In the rows, zero is written as 128.
Rows swapped in pairs by one turn or mirror: which row each one swaps with
The rows were stretched afterwards, more along some directions than others.
j_805: [108  91 110 157 133 120 134 124 129 129 140 125 105 123 154  87 157 142
 108 125]
j_84: [129  70 132 141 143  99 137 133 139 108 125 116 137 144 143 100 129 167
 113 113]
j_610: [130  96 131 169 151 138 140 118 146 128 132 103 131 132 125  79 123 151
 148 120]
j_180: [138 107  87 147 141  97 109 136 119 109 133 122 128 138 135  89 148 167
 128 103]
j_731: [137 126 108 135 120 114 117 142 136 112 125 128 143 133 133 137 143 153
 145 107]
j_851: [113 124 124 154 144 104 114 126 169 128 117 105 133 152 132  93 152 130
 143  95]
j_289: [161  85 127 118 142  91 131 143 125 111 138 128 134 115 149 100 130 167
 113  94]
j_899: [135 129  88 166 132 143 113 123 134 152 115 115 133 141 118 121 150 139
 146 124]
j_339: [137 112  98 167 155 110 115 136 138 134 146 126 134 106 142 102 167 173
  98 117]
j_613: [135 117 119 145 152 146 162 121 135 118 138 108 138 124 131 113 146 167
 152  99]
j_472: [156 128 112 154 160 153 115 141 170 144 119 118 145 119 144 133 154 143
 133 105]
j_433: [121 122 102 154 154  92 114 103 112 137 135 129 121 131 106 100 126 160
 156 108]
j_608: [136  94 125 147 152 105 118 140 144 116 154 131 120 137 158 103 144 148
 137 122]
j_807: [140 136 132 129 153 123 147 141 147 135 135  95 134 130 126  99 135 148
 111 108]
j_994: [143 108 143 156 128 134 102 138 171 141  97  95 155 131 168 111 139 156
 140  97]
j_375: [154 131 105 151 151 145 124 143 135 138 128  95 137 109 154  86 156 177
 123  94]
j_286: [130 109  91 175 168 132 133 124 137 142 137  96 137 141 130 125 165 176
 154 109]
j_560: [135 113 113 150 160 129 133 117 112 134 154 123 119 123 131  82 137 160
 141 135]
j_105: [165 113 141 140 147 116 113 164 138 130 146  92 143 127 174  89 155 167
 109 128]
j_921: [141 101 112 165 146 113  96 121 165 116 105 108 150 145 143  96 162 130
 132  95]
j_609: [129 113 122 149 120 112 101 131 140 132 134 107 124 108 173 119 147 149
 119  98]
j_768: [138 109  94 126 121  85 132 136 113 121 131 118 135 115 131  98 150 149
 112  91]
j_386: [124 132  86 143 154 127 133 145 100 139 123 115 147 134 120 131 143 168
 145 119]
j_550: [131 109 101 132 151 137 139 149 126 115 130 115 126 109 157 101 171 141
 104  99]
j_409: [130  98  98 170 168 107 119 119 131 141 153 118 140 125 124  97 171 167
 152  94]
j_569: [123 109 125 114 149 111 136 154 128 129 157 141 126 114 149 116 147 138
  96 104]
j_178: [143 108 146 132 108 112 125 110 137 128 122 128 120 121 149 116 117 149
 125 103]
j_508: [127 101 114 151 147 115 115 123 146 133 117 124 151 134 121 111 157 152
 121  93]
j_92: [ 94 104 109 143 142 118 138 120 114 119 122 123 126 114 152  98 144 145
 123  96]
j_693: [127 102 136 135 131  90 132 147 137 123 128 145 127 120 168 104 133 167
 101 108]
j_865: [132 127  85 154 150 125  97 132 138 137 119 136 137 125 122 118 159 144
 130 126]
j_429: [134 121 125 158 140 113 119 142 143 122 137 101 147 134 174  97 157 173
 121 125]
j_263: [124 135 111 148 162 117 120 142 132 158 132 118 127  97 139 110 155 175
 110 110]
j_793: [147 103 110 137 115 112 106 143 104 135 138 116 132 132 156 115 132 181
 138 128]
j_63: [158 108 121 152 151 119 102 154 158 144 114 106 154 127 165 108 163 174
 157  88]
j_219: [122  98 118 160 148 118 129 139 157 145 118 122 131 142 149 126 170 177
 132 116]
j_359: [138 126 101 168 154 138 133 103 152 118 107 103 159 136 128 111 148 153
 132 100]
j_276: [129  96 130 152 129 116 126 131 161 115  99 135 142 107 150 101 130 160
  77 106]
j_548: [144 111 129 179 141 124 121 117 146 131 111 113 151 151 130  89 118 179
 161 121]
j_690: [150 113 138 157 126 155 112 128 152 134 122 117 134 128 127 108 128 134
 135 113]
j_547: [169 134 124 136 128 111  97 137 114 150 158 115 144 101 137 112 133 161
 137 103]
j_242: [137 122 117 159 152 134 140 120 155 142  97 129 148 130 131 117 135 161
 139  90]
j_179: [132 110 110 157 129 117 100 143 158 125 106 126 143 129 121 118 132 134
 122 119]
j_233: [157 137 107 182 141 126  98 103 132 146 140 110 142 124 127  94 139 162
 164 108]
j_303: [134 132 119 150 160 140 122 122 137 150 141 119 144 146 123 113 141 135
 179  93]
j_717: [128  85 130 153 126 113 109 143 143 113 139 136 120 142 134 103 140 140
 118 128]
j_950: [117  77 119 154 129 117 108 128 161 117 100 118 132 131 163 118 152 133
 119  94]
j_880: [144 125  98 161 148 125 135 130 127 154 130  86 148 129 135  87 168 168
 169  91]
j_860: [146 126  90 141 139 119 107 153 111 120 133 114 135 148 138 112 159 145
 159 117]
j_873: [114  80  97 164 149 142 136 108 139 132 112 113 131 122 148 101 161 167
 130  93]
j_877: [151 110 157 135 124 109 113 131 116 139 155 109 138 129 152  85 123 167
 139 114]
j_141: [146  95 131 147 142 129 126 152 132 135 132  97 135 140 161 117 139 170
 138 127]

j_877 pairs with j_508
j_950 pairs with j_141
j_409 pairs with j_547
j_219 pairs with j_178
j_994 pairs with j_84

